In the rows, zero is written as 100.
Rows swapped in pairs by one turn or mirror: which row each one swaps with:
The rows were stretched afterwards, more along some directions than others.
q_8: [81,76,131,91,84,96,95,118,95,136,100,114,75,125,84,103,105,112,85,102,108,81,92,100,85,61,92]
q_180: [77,93,121,75,83,94,81,125,117,129,106,103,63,103,75,89,97,96,84,97,107,97,91,104,89,103,122]
q_751: [87,96,117,91,96,92,88,99,119,131,100,109,75,118,86,93,91,97,87,81,101,103,85,96,84,97,119]
q_709: [85,83,116,104,100,96,96,99,121,132,98,89,81,119,94,105,93,108,111,106,95,117,88,86,84,59,99]
q_443: [86,90,127,95,90,86,86,108,104,131,96,103,84,94,85,101,117,122,96,98,130,82,110,81,90,100,113]
q_366: [71,85,120,109,84,91,91,102,111,114,95,77,85,103,88,94,112,103,109,98,114,104,106,91,86,97,108]
q_778: [92,74,126,89,101,91,94,112,122,123,121,90,85,116,83,95,98,119,91,109,117,81,104,97,93,90,98]
q_17: [85,84,130,99,80,94,96,124,115,145,97,98,79,94,88,90,108,133,78,95,117,88,99,96,102,94,112]
q_291: [62,90,121,113,108,97,104,97,105,107,103,81,89,108,97,109,99,128,117,101,94,109,99,90,90,88,93]
q_7: [76,87,122,97,100,105,102,108,86,111,89,99,74,101,108,87,107,114,96,83,106,109,96,103,101,111,100]
q_52: [74,99,117,96,97,91,85,105,110,122,99,81,89,97,75,89,76,109,101,104,106,97,101,88,103,99,122]
q_708: [94,99,125,91,84,99,98,115,124,120,99,125,81,99,95,91,112,108,86,76,113,104,91,97,92,103,121]
q_764: [101,104,106,103,72,97,79,115,126,129,97,108,85,100,78,88,102,113,80,103,102,100,104,99,94,83,112]
q_254: [92,86,108,103,87,109,105,112,102,119,106,91,95,100,84,96,96,94,85,115,99,95,95,104,96,85,101]
q_989: [94,112,109,98,93,90,86,107,102,106,97,90,100,83,89,104,104,108,105,98,108,98,100,94,76,102,114]
q_344: [78,87,122,98,88,83,83,101,103,133,100,107,84,111,102,99,86,95,90,91,114,101,87,106,95,82,114]
q_712: [86,87,131,97,105,86,93,103,99,119,97,99,81,100,90,82,87,107,75,105,97,96,97,91,100,102,103]
q_983: [80,73,125,109,87,91,80,113,116,139,116,93,81,105,74,98,94,105,92,96,119,87,100,95,99,84,109]
q_854: [88,100,114,106,61,105,94,109,95,142,89,78,87,102,95,82,105,104,78,115,97,83,116,93,93,81,98]
q_997: [111,86,114,78,83,93,101,106,101,124,95,100,82,107,109,95,111,96,102,93,116,83,96,94,100,104,125]
q_455: [64,103,130,110,78,97,73,110,85,122,85,97,78,90,92,81,106,101,89,80,106,97,95,100,90,107,113]
q_461: [92,97,92,103,83,108,89,95,115,117,101,71,79,100,70,78,103,108,93,101,105,92,113,77,92,83,98]
q_810: [78,87,118,93,84,91,87,123,108,125,102,103,77,96,97,89,113,105,93,87,116,93,95,101,89,84,104]
q_480: [85,101,121,91,70,103,87,112,110,126,102,101,79,111,88,85,109,103,80,100,127,101,99,115,86,96,106]
q_749: [104,99,96,87,78,95,96,101,126,125,89,101,67,93,77,109,116,102,93,94,114,99,101,83,80,77,117]
q_977: [90,103,106,95,79,88,80,112,109,134,91,98,87,88,94,76,98,112,94,101,105,97,100,104,96,108,115]
q_351: [85,110,120,107,82,114,91,111,107,121,86,97,69,106,90,86,111,112,98,91,98,111,91,91,81,89,100]
q_482: [104,81,113,95,102,94,111,105,110,124,100,103,77,116,98,107,114,114,93,110,104,77,107,81,82,85,89]
q_379: [84,86,118,106,80,74,93,112,106,143,87,111,75,120,99,86,101,109,99,107,97,95,89,93,87,79,104]
q_491: [76,103,112,106,76,107,95,109,113,122,93,93,83,108,89,78,104,111,107,106,100,103,115,97,92,90,101]
q_650: [98,98,107,103,92,97,97,103,106,123,98,106,70,103,87,81,101,103,90,82,98,111,83,98,105,97,115]
q_600: [70,98,109,101,76,85,96,99,102,117,99,93,78,111,84,99,105,118,97,118,103,95,106,74,79,89,95]
q_160: [76,101,104,109,58,95,88,107,109,130,100,97,81,90,76,94,116,123,86,92,133,97,98,89,88,80,107]
q_44: [98,116,115,112,91,93,93,119,113,124,72,115,79,100,106,93,109,115,93,86,87,99,100,78,84,92,108]
q_891: [88,86,129,92,86,91,101,95,102,133,91,103,80,122,114,106,92,115,94,101,111,93,101,98,93,89,96]
q_137: [90,109,107,81,104,90,86,97,110,110,98,107,92,101,87,85,97,105,103,102,96,109,89,89,78,99,114]
q_264: [80,92,115,102,90,87,88,99,113,129,90,112,94,98,92,86,92,97,105,96,92,108,84,76,92,79,118]
q_881: [96,92,99,113,87,96,87,107,113,127,93,85,77,88,79,91,93,93,72,101,102,87,108,98,95,76,102]
q_869: [63,96,120,106,101,96,90,102,96,109,96,97,91,108,90,94,100,105,110,100,85,96,95,92,77,101,95]
q_144: [97,87,116,99,83,85,90,109,94,133,86,89,78,102,94,83,87,90,96,98,90,90,95,103,102,91,112]
q_420: [81,104,115,82,83,96,78,105,118,128,92,111,93,98,96,82,102,101,112,92,103,107,83,92,85,84,125]
q_286: [94,81,119,107,82,92,90,117,104,142,90,93,76,111,104,81,91,102,101,95,85,89,100,103,116,83,104]
q_693: [87,93,116,91,67,97,107,95,114,120,109,97,85,110,93,89,130,131,95,99,137,88,96,90,86,95,106]
q_511: [73,84,128,85,87,83,89,114,120,120,113,101,79,106,89,91,83,103,106,112,108,107,87,103,89,83,117]
q_220: [108,96,89,95,83,89,107,105,97,118,88,100,84,102,104,85,105,116,102,102,104,86,99,81,101,80,102]
q_479: [81,109,129,91,82,97,84,122,114,126,97,120,86,101,91,82,89,107,81,91,101,97,85,102,85,94,118]
q_856: [89,89,115,106,85,90,101,119,109,137,96,95,85,108,79,96,112,122,108,112,96,83,98,74,93,79,113]
q_537: [99,88,109,95,97,74,101,94,119,111,98,93,82,104,111,100,96,123,90,94,113,96,98,97,84,105,109]
q_984: [90,84,130,98,105,85,97,102,104,113,100,104,78,102,90,87,90,106,76,104,102,101,95,98,101,105,103]
q_721: [89,107,116,97,79,106,101,109,101,128,89,87,83,103,90,82,116,110,97,90,108,95,112,66,91,109,119]
q_855: [106,84,113,91,88,90,105,93,96,115,97,102,77,121,112,103,103,125,100,96,108,89,96,97,99,80,98]
q_655: [97,102,107,91,90,117,103,109,109,126,83,110,64,110,95,90,121,112,86,94,96,96,97,81,86,80,99]
q_2: [86,97,99,112,80,88,98,110,112,116,101,101,107,94,84,92,97,102,111,109,90,99,98,89,93,74,108]
q_309: [98,89,118,96,73,98,109,103,97,121,98,100,73,109,105,96,137,111,107,82,122,86,95,90,91,105,112]
q_28: [65,97,136,91,76,95,106,110,101,140,85,108,84,128,84,90,122,118,107,102,118,92,103,76,71,84,106]
q_107: [93,97,98,103,80,106,91,107,115,142,93,83,76,94,64,91,109,108,91,102,104,86,109,77,88,82,111]
q_669: [70,100,116,103,97,90,85,103,112,120,98,76,90,95,72,91,78,110,106,105,104,104,105,87,102,98,120]
q_481: [88,104,125,100,75,87,88,109,120,125,95,111,88,105,100,81,99,107,83,95,98,99,85,97,81,87,113]
q_474: [87,92,119,105,76,84,98,119,117,137,95,106,82,102,87,107,113,112,94,123,100,84,110,89,82,76,92]
q_796: [82,90,107,87,77,104,90,110,120,135,105,79,84,102,88,71,111,97,100,100,106,92,100,100,94,76,110]
q_944: [82,89,101,103,72,114,100,99,108,142,102,78,82,111,94,96,108,99,96,107,101,99,104,102,90,55,92]
q_389: [106,61,121,99,95,79,112,98,128,117,109,117,78,117,96,101,103,105,101,98,119,104,88,104,103,97,117]
q_262: [85,92,117,94,93,96,80,111,96,121,99,87,85,95,73,78,89,109,86,86,94,85,90,101,103,91,116]
q_83: [81,81,115,109,105,98,95,97,119,121,103,94,88,101,87,105,96,103,103,109,91,115,93,78,79,61,96]
q_120: [86,96,100,105,88,110,85,96,100,112,100,86,72,103,86,89,103,99,88,92,106,94,109,85,84,75,89]
q_435: [84,87,111,119,80,81,108,109,100,129,100,89,86,110,92,94,85,121,96,100,112,102,96,100,110,98,111]
q_564: [71,97,125,88,84,104,88,109,110,125,84,112,63,109,96,97,116,122,96,84,117,105,87,103,77,99,110]
q_632: [75,78,125,101,79,107,108,115,113,131,88,117,76,114,78,91,111,84,91,95,112,98,80,111,91,89,108]
q_195: [72,97,119,102,67,96,90,96,119,131,94,106,69,102,85,80,97,107,89,104,112,119,93,83,94,87,109]
q_514: [96,97,110,104,96,92,86,115,113,129,86,114,91,86,82,105,103,111,95,100,95,106,84,94,88,74,117]
q_802: [86,104,121,93,86,109,100,118,110,113,87,103,80,112,93,83,126,126,93,102,101,93,111,70,82,91,97]
q_562: [79,88,119,106,73,99,93,118,98,139,81,110,68,119,85,88,108,98,103,85,103,83,96,81,100,83,105]
q_647: [106,88,114,96,100,81,92,117,119,100,96,111,86,107,105,97,107,106,111,96,93,91,102,92,91,100,112]
q_411: [88,85,125,97,102,85,97,104,100,125,98,109,87,126,111,89,88,117,97,94,97,81,97,86,108,91,94]
q_255: [87,115,112,107,77,111,87,115,120,127,95,104,75,97,77,85,100,103,93,89,106,109,94,85,85,92,117]
q_489: [100,90,107,95,77,94,94,129,124,130,103,103,88,106,66,84,101,105,95,111,105,90,91,93,101,82,124]
q_58: [72,100,125,110,100,88,90,105,133,117,100,89,89,100,81,93,86,110,91,97,93,107,95,91,83,110,114]
q_88: [92,102,110,113,90,97,87,99,124,132,88,88,86,89,93,98,95,94,78,90,99,113,103,90,86,90,105]

q_632 pairs with q_28
q_855 pairs with q_286
q_693 pairs with q_796
q_749 pairs with q_474
q_137 pairs with q_58
q_420 pairs with q_481
q_255 pairs with q_83
q_562 pairs with q_8

Rows swapped in pairs by one turn or mirror: which row each one swaps with:
The rows were stretched afterwards, more along some directions than others.
q_215: [95,90,91,114,98,107,92,100,102,120,118,88,105,107,136,122,118,100,89,95,81,101]
q_430: [84,83,90,108,119,108,85,48,108,134,93,105,102,101,122,111,102,113,109,92,75,79]
q_951: [100,84,76,115,116,90,92,84,109,122,113,100,87,106,135,103,112,115,109,111,63,89]
q_968: [95,97,84,117,105,104,76,87,109,124,119,104,111,78,125,107,106,130,97,105,76,96]
q_31: [121,81,98,102,96,93,93,117,120,101,112,95,81,93,135,106,110,98,91,92,109,124]
q_423: [89,85,110,111,113,99,78,58,105,110,98,112,105,89,119,120,108,119,84,87,78,91]
q_980: [94,87,72,110,106,102,66,96,115,143,112,92,93,92,116,92,104,104,95,101,91,113]
q_940: [105,80,108,98,110,95,103,87,105,118,99,102,90,112,123,120,112,115,96,97,69,98]
q_787: [97,93,76,100,118,103,94,95,103,124,99,81,85,88,104,104,104,103,111,69,102,92]
q_302: [106,64,79,95,105,106,102,112,119,115,111,103,87,76,138,119,111,115,104,68,99,125]
q_897: [102,98,105,87,99,107,103,80,103,131,91,105,86,104,85,101,102,101,113,97,97,95]
q_85: [94,102,71,106,101,114,101,77,115,100,110,97,82,87,98,94,98,102,99,77,110,103]
q_319: [100,87,90,102,104,108,75,63,139,116,110,115,77,112,113,98,108,105,90,97,97,106]
q_981: [116,70,107,110,89,103,89,94,103,135,127,102,98,103,131,132,113,100,107,100,119,89]
q_504: [101,91,87,101,131,106,101,81,113,111,90,113,77,90,115,111,102,130,129,86,78,70]
q_976: [92,81,88,112,104,102,95,74,104,129,98,112,104,97,121,112,101,122,133,104,89,79]
q_827: [131,77,80,83,120,95,110,111,118,110,113,101,68,100,113,85,112,107,105,96,103,109]
q_545: [100,76,100,115,102,100,96,105,109,100,110,104,106,86,128,98,109,107,93,101,101,110]
q_102: [106,79,80,88,99,104,110,106,114,134,120,90,88,98,120,103,108,95,114,87,110,120]
q_658: [105,86,80,124,110,97,74,91,102,136,122,98,88,97,122,100,107,100,96,113,97,75]
q_821: [90,82,101,110,94,112,75,71,114,134,111,109,117,104,131,110,107,99,90,99,89,109]
q_858: [119,87,91,96,123,108,90,123,125,140,122,97,93,98,110,91,125,103,98,98,107,95]
q_550: [102,76,112,114,97,95,85,95,111,131,125,106,95,93,138,133,113,97,94,94,79,103]
q_371: [114,91,98,94,116,95,100,111,116,95,106,106,91,84,102,82,111,103,92,94,109,113]
q_912: [110,82,79,124,100,85,81,112,111,117,135,101,84,90,126,117,109,111,91,100,92,95]
q_485: [111,82,92,91,100,119,100,63,102,130,100,96,94,126,107,106,109,91,102,92,113,89]
q_971: [105,83,83,111,104,95,88,105,114,123,118,97,65,101,136,124,109,88,103,83,85,94]
q_835: [98,80,77,118,87,110,88,87,111,120,98,99,106,84,139,115,99,114,107,84,92,108]
q_998: [102,81,75,112,80,109,91,89,106,139,134,82,84,108,119,120,101,79,117,90,123,93]
q_813: [104,81,55,100,111,101,81,101,119,141,103,92,80,83,134,84,102,102,121,91,89,118]
q_730: [104,70,71,102,105,117,85,85,122,135,104,97,95,88,140,115,111,109,108,85,107,106]
q_611: [101,82,86,99,119,115,93,78,107,116,99,120,89,87,117,111,102,124,120,76,87,81]
q_666: [119,92,104,95,99,117,94,96,109,115,126,107,77,110,112,117,114,92,92,86,113,97]
q_91: [107,86,84,95,99,111,116,79,100,109,107,109,81,94,127,115,102,121,125,95,91,86]
q_236: [102,77,77,87,97,115,98,106,124,133,95,93,88,98,145,111,114,92,119,78,96,130]
q_807: [106,83,95,99,100,125,99,80,108,127,107,90,98,123,121,105,117,86,101,89,110,105]
q_673: [110,85,103,91,91,118,88,66,123,117,103,107,100,123,105,106,112,108,94,102,112,104]
q_774: [106,74,102,114,107,103,87,96,105,134,110,102,105,88,129,128,108,116,98,98,90,83]
q_560: [111,78,76,100,99,97,91,115,115,126,101,80,86,87,123,91,98,91,112,87,110,110]
q_808: [110,95,89,88,130,104,102,95,117,134,98,105,73,109,90,95,116,109,106,92,79,84]
q_217: [106,77,103,110,109,115,77,85,114,126,109,105,99,113,115,100,112,102,75,101,93,100]
q_176: [113,79,84,95,109,98,93,126,123,120,115,99,84,89,127,111,115,102,101,73,104,126]
q_222: [102,91,88,99,104,107,101,55,100,123,104,106,87,111,107,112,104,109,119,90,96,87]
q_84: [94,82,99,121,79,99,71,79,100,125,116,97,104,102,122,124,100,84,94,96,111,99]
q_938: [100,67,116,107,103,99,84,72,110,129,99,111,97,91,120,108,103,102,87,97,92,102]
q_899: [101,90,90,105,78,95,84,96,115,120,98,93,106,96,114,101,102,101,98,105,101,118]
q_342: [102,83,94,103,109,111,82,83,108,129,124,115,93,106,120,116,114,106,99,97,100,87]
q_863: [98,75,93,92,109,113,102,84,114,133,97,86,101,99,125,113,110,99,108,76,103,110]
q_585: [110,80,99,96,104,86,101,126,98,138,118,89,77,88,120,124,111,90,111,84,93,109]
q_507: [111,82,82,90,103,111,103,72,113,118,101,101,65,101,114,116,96,101,118,80,107,91]

q_319 pairs with q_858
q_863 pairs with q_430
q_673 pairs with q_808
q_560 pairs with q_938

